In the rows, 128 means zero.
One turn sends every row of this set to another row. A few are shown first. Where does it send the rows asked after them?
K_678: [113 128 162 116  94  99 113 112 118 105 133 129 135 138 141 118 101 131
 129 116 104 114 154 111 172 137 126 114 136 130 118 124 109  90 159 145
 124 109 133]
K_106: [149  86 146 111 116 123 118 126 121 122 127 123 135 157 144 116 112 130
 126 114 102 137 154 100 142 113 145 143 128 117 134 138 101  87 123 136
 122 119 136]
K_791: [133 101 111 106 127 104 120 129 151 118 114 130 110 162 132 146 120 138
 133 130  88 142 131 121 165 127 118 121 137 104 113 131 140 103 137 141
  91 130 151]
K_324: [107 111 159 114 108  93 128 137 138 126 124 138 143 134 138 122 130 128
 113  97 117 126 140  91 161 132 125 128 127 124 111 129 107 107 157 174
 124 110 124]
K_200: [130 110 131 133 133  83 113 121 138 140 112 110  96 125 131 125 109 119
 116 133  93 119 131  92 151 140  87  94 130 130 123 126 125 118 132 151
 115 114 149]
K_293: [132 104 127 128 132  83 105 130 119 130 107 108 107 142 133 122  98 102
 115 128  98 124 131  99 143 145  87 105 136 131 110 126 120 113 125 160
 103 116 160]
K_166: [133 105 129 126 133  75 102 123 123 125 108 111 103 135 141 109 109 117
 117 130  97 126 120  83 157 145  90  93 140 129 126 131 113 106 147 153
 109 111 158]
K_771: [135  98 131 145 141  78 108 122 136 117 117 118  93 132 147 138 128 132
 119 143  96 140 138  92 172 121  96 116 141 131 105 108 115 103 143 147
 109 114 138]
K_138: [142 111 121 139 134  77 107 129 130 119 122 121 107 132 153 114 121 140
 113 137  98 150 125  77 166 128  93 110 145 133 108 108 113 108 154 152
 110 113 141]
K_428: [147  88 160 121 108 117 119 129 126 119 130 124 137 163 142 114 116 135
 128 109 102 128 147  93 144 118 135 132 143 128 141 143  86  97 125 152
 107 136 140]
K_958: [148 109 125 143 135  82 112 134 125 115 119 116 106 132 150 125 116 130
 111 136  95 155 145  94 159 122  95 123 143 139  96 107 122  99 135 160
  94 122 136]
K_198: [106 123 155 111 100  92 118 127 117 113 136 127 140 135 137 113 106 131
 136 122 106 113 154 103 165 142 129 112 147 132 119 126 102  91 156 152
 110 100 127]
K_586: [133 114 122 112 128 108 117 136 150 120 118 128 114 163 134 146 123 134
 132 127  92 135 134 110 156 120 111 116 145  96 109 125 145 110 142 139
 101 124 165]
K_386: [148 123 129 101 120 102 126 129 142 124  94 110 114 136 128 133 135 119
 126 134 100 150 137 117 175 119 115 100 143 125 110 151 136 108 133 142
 109 136 140]
K_970: [150  88 135 108  99 114 123 123 135 130 114 140 154 155 138 109 112 122
 112 118 105 144 151 112 137 126 132 123 129 127 125 127 115 103 116 131
 137 109 125]
K_564: [114 112 154 116 112  83 132 143 125 133 133 142 150 135 134 116 123 135
 124 109 117 123 143  98 166 135 123 121 131 127 108 128 104 102 161 171
 118  99 125]
K_80: [142 114 116  98 120 104 131 123 147 130 101 108 115 147 123 131 124 126
 136 132  95 150 130 117 173 128 118 108 131 129 110 146 138 113 128 143
 103 138 139]
K_862: [158  91 146 122  85 104 124 123 138 125 122 147 162 166 140 107 114 131
 118 117 102 134 143 113 147 131 115 115 142 135 122 120 104 108 120 141
 129 118 127]
K_727: [127  98 155 112 110 124 119 131 131 123 121 126 136 161 151  99 123 132
 127 115 105 126 160  99 152 114 136 125 133 118 141 140  94  85 114 142
 117 123 141]
K_631: [143  96 143 118 103 113 121 130 131 129 123 144 157 164 139  97 128 143
 109 120 114 133 159 118 154 128 126 119 128 121 120 122 108 110 121 135
 140 119 131]

K_631 -> K_771
K_324 -> K_586
Now find these:
K_564 -> K_791
K_958 -> K_428
K_970 -> K_138

One turn sends every row of this set to another row. A few are shown first. Where does it send the rows asked after them?
K_788: [128 114 104 148 136  97 114 150 108 137 120 110 110]
K_943: [105 132 113 165 147 107 107 104 126 134 125 118 126]
K_245: [ 99 152 126 156 129  91 114 134 116 120 111 114 100]
K_289: [105 135 124 125 117 118 126 115 128 154 131  97 106]
K_297: [105 132 134 138 127  85 120 136 124 108 124 106 101]
K_900: [114 128 150 153 130 135 125 121 119 143 120 135 106]
K_567: [124 121 145 150 139 133 105 136 116 128 111 126 105]
K_738: [105 109 112 139 120 108 124 142 115 137  99 111 117]
K_849: [104 132 135 144 138 128 132 148 132 147 131 136  99]
K_187: [113 140 120 134 140 122 111 114 117 129 150 137  96]
K_23: [108 138 118 153 154  92 102 116 126 116 128 114 110]
K_723: [143 117 115 136 120 116 127 117 113 147 120 110 101]
K_24: [115 127 107 143 140 139 127 127 124 108 123 121 106]
K_2: [111 112 121 148 143 100 113 107 134 123 137 111 127]
K_985: [ 99 134 123 118 130 111 125 137 132 138 140 129 124]
K_395: [115 125 126 134 118 122 127 111 130 157 134 100  95]
K_396: [ 94 129 124 157 123  86 121 122 125 114 122 109 121]
K_390: [101 135 117 141 131 109 139 111 131 128 134 146 101]
K_873: [127 137 134 146 139 128 129 146 105 136 139 123  93]
K_722: [ 99 133 140 135 118 128 131 104 129 142 132 121 101]
K_635: [111 142 119 138 125 105 134 137 150 141 138 124 121]
K_329: [118 115 110 156 131 119 111 120 100 129 108 118  88]
K_915: [111 128 125 151 114 121 121 129 131 164 129 138 104]
K_464: [112 121 102 129 139  88 126 132 120 153 127 108 108]
K_754: [129 125 129 141 139 124 101 147 115 140 110 101 110]
K_835: [106 141 108 158 137  98 113 121 128 111 122 102 117]
K_609: [129 127 123 127 126 120 119 135 130 150 124  91  99]
K_804: [115 141 128 153 141 109 120 118 130 135 148 134  83]
K_856: [118 129 121 127 132 113 109 132 120 155 119  88 102]
K_947: [124 111 116 156 146 110 117 146 116 118 113 133  98]
K_8: [ 96 126 134 152 139  81 110 116 123 121 128 121 114]
K_260: [130 115 125 165 144 103 124 120 104 132 116 116  88]
K_356: [109 128 149 149 124 138 122 119 123 125 123 134 108]
K_627: [117 128 120 159 129 119 127 129 119 112 128 149 103]
K_337: [121 130 125 142 130  81 115 120 124 163 122 124 101]
K_216: [106 138 104 133 121  98 136 116 124 147 141 124 113]
K_143: [122 113 116 134 119 117 131 119 140 158 111 123 107]
K_266: [102 122 126 130 121  92 109 130 107 158 125 125 106]
K_601: [137 131 135 136 137 122 106 145 118 144 115 106  97]
K_75: [ 96 131 117 157 135  86 113 112 123 119 117 105 100]
K_858: [120 127 120 160 138 127 143 137 130 111 130 116 108]
K_408: [106 124 139 144 120 134 138 111 132 149 128 119 108]
K_285: [126 116 117 148 128  99 137 140 124 138 104 107 127]
K_241: [107 135 126 152 140  92 110 125 128 112 133 118 132]
K_367: [115 116 131 141 127  87 111 118 123 113 143 106 111]
K_793: [ 95 149 115 162 144 105 115 123 127 129 106 118 116]
K_832: [138 121 124 129 144 124 138 136 114 131 120 109  96]
K_749: [127 131 146 146 138 133 118 144 120 136 110 125 109]

K_396 -> K_75
K_832 -> K_873
Now find these:
K_297 -> K_245
K_609 -> K_601
K_856 -> K_754
K_464 -> K_788
K_337 -> K_285
K_266 -> K_738

One turn sends every row of this set to another row. A few are shown first. Where does it send the rows asked after them?
K_908: [119 119 115 125 138 121 126 130 139 131 168 134 127 125 136 125 105 117
 142 137 122 133 109 152 125 147 142 132 133 128 124 120 149 100 137]
K_847: [114 118 122 119 137 123 126 124 142 126 159 138 128 123 136 125 100 113
 147 139 122 138 118 149 129 137 141 132 125 131 124 120 154  96 137]
K_68: [137 122 124 117 119 141 144 119 130 131  96  94 117 131 136 143 150 141
 136 130 127 117 122 125 130 136 118 119 128 110 130 143 139 115 127]
K_47: [164 121 124 134 125 127 111 125 139 125 127 110 119 138 145 138 137 129
 130 119 121 142 119 141 130 134 131 134 128 125 160 112 108 152 106]
K_351: [156 117 134 123 122 129 111 116 142 113 115 118 119 134 143 137 126 125
 138 123 121 151 133 137 138 116 130 133 116 131 161 111 116 146 105]
K_595: [137 124 139 114 120 145 145 123 127 133 100 111 122 128 145 122 146 148
 145 132 134 112 125 105 128 133 117 118 123 127 122 134 142 113 122]
K_816: [126 131 119 129 139 120 124 138 151 142 168 129 125 129 132 130 113 125
 143 135 126 130 113 148 119 157 142 124 135 131 117 111 138  99 133]
K_928: [118 130 141 121 139 119 122 129 156 132 152 132 118 129 132 131 101 120
 153 137 122 132 132 147 127 148 141 126 124 138 114 112 143  96 143]
K_891: [139 122 128 112 119 147 145 126 126 135 107 111 126 127 144 122 150 149
 141 132 137 116 118 104 127 131 118 117 125 125 124 133 142 113 113]
K_517: [158 123 148 134 126 124 110 120 143 119 114 109 109 139 145 137 126 127
 137 118 116 134 137 144 133 135 127 137 123 131 155 115 109 151 122]
K_455: [120 124 117 129 126 123 132 134 148 134 166 132 122 125 133 129 116 118
 149 136 127 137 112 152 122 157 143 124 138 127 113 120 137 103 135]
K_977: [151 126 147 136 135 137 129 117 127 101 108 106 129 135 129 138 139 145
 138 137 128 116 129 117 134 113 134 143 130 138 147 153 119 131 118]
K_916: [114 124 136 126 125 122 131 128 152 127 153 134 115 123 133 129 106 114
 156 137 123 136 127 152 127 155 142 127 131 132 109 121 140 102 145]
K_718: [114 119 118 118 122 127 133 126 151 125 158 141 125 121 130 129 110 114
 154 140 129 150 119 147 129 141 144 124 127 130 115 118 145  98 128]
K_797: [146 129 136 127 135 142 124 148 133 108 125 117 142 126 140 132 134 139
 116 138 135 112 128 127 116 119 126 142 116 136 138 133 101 136  94]
K_37: [158 121 148 134 127 127 112 129 141 126 118 112 118 140 151 133 123 135
 136 119 120 129 140 135 125 136 123 144 117 130 152 113 105 153 118]
K_27: [112 129 123 126 137 121 126 138 135 112 150 141 132 122 122 125 106 107
 141 142 124 130 113 153 124 140 151 127 133 126 120 128 133  98 141]
K_319: [140 125 135 120 121 145 144 128 126 137 106 106 121 129 145 122 151 150
 140 130 134 109 120 107 124 141 117 119 129 125 121 134 138 116 122]
K_962: [154 116 140 122 123 132 113 123 144 118 116 121 127 135 149 134 121 131
 138 123 125 144 142 129 131 118 124 141 109 132 157 111 113 147 103]
K_611: [155 127 139 141 136 135 129 123 124 109 115 103 129 136 129 139 145 147
 133 136 129 112 121 118 130 122 135 142 137 133 147 153 114 134 116]
K_845: [142 128 148 122 134 142 124 142 136 101 116 120 138 126 140 133 127 136
 121 140 133 113 138 128 121 112 125 143 110 141 136 133 105 134  99]
K_731: [144 130 149 131 136 139 124 146 133 108 119 114 135 129 141 133 131 139
 119 136 131 104 135 131 116 125 124 144 116 140 133 135  99 138 105]
K_649: [161 118 126 132 126 131 113 132 139 129 128 115 129 137 150 133 130 136
 130 120 127 138 127 132 124 131 125 141 121 127 158 111 105 152 100]
K_288: [136 120 125 114 118 141 144 116 130 128  94  97 117 130 136 144 149 140
 136 130 127 120 124 123 132 130 119 118 124 111 129 142 142 113 124]
K_366: [120 125 117 114 135 125 124 129 153 131 160 140 131 125 129 131 108 121
 149 140 128 146 120 141 128 135 144 122 121 134 121 108 148  92 122]
K_674: [112 129 123 126 137 121 127 138 134 113 151 140 132 123 123 126 107 107
 140 143 123 130 111 153 124 140 152 127 135 126 120 127 133  98 141]
K_760: [138 120 120 115 119 142 144 118 128 130  99  96 119 131 135 145 151 141
 135 130 128 120 120 123 131 131 120 118 127 109 130 142 140 114 122]
K_914: [112 129 124 127 136 121 127 136 135 112 149 139 131 123 123 126 106 108
 142 143 124 130 113 153 125 141 151 127 133 127 120 127 134  97 143]
K_906: [116 121 129 126 140 120 126 128 141 130 159 132 121 126 136 125 100 116
 146 137 120 128 120 153 126 149 141 133 129 132 120 121 149 100 148]
K_748: [153 124 133 135 133 139 130 119 125 103 113 108 135 134 128 138 143 145
 135 138 131 121 120 114 133 110 136 141 131 134 150 151 120 130 107]

K_906 -> K_847
K_731 -> K_845
Now find these:
K_455 -> K_916
K_319 -> K_595
K_517 -> K_351
K_816 -> K_928
K_68 -> K_288
K_748 -> K_611
K_649 -> K_37

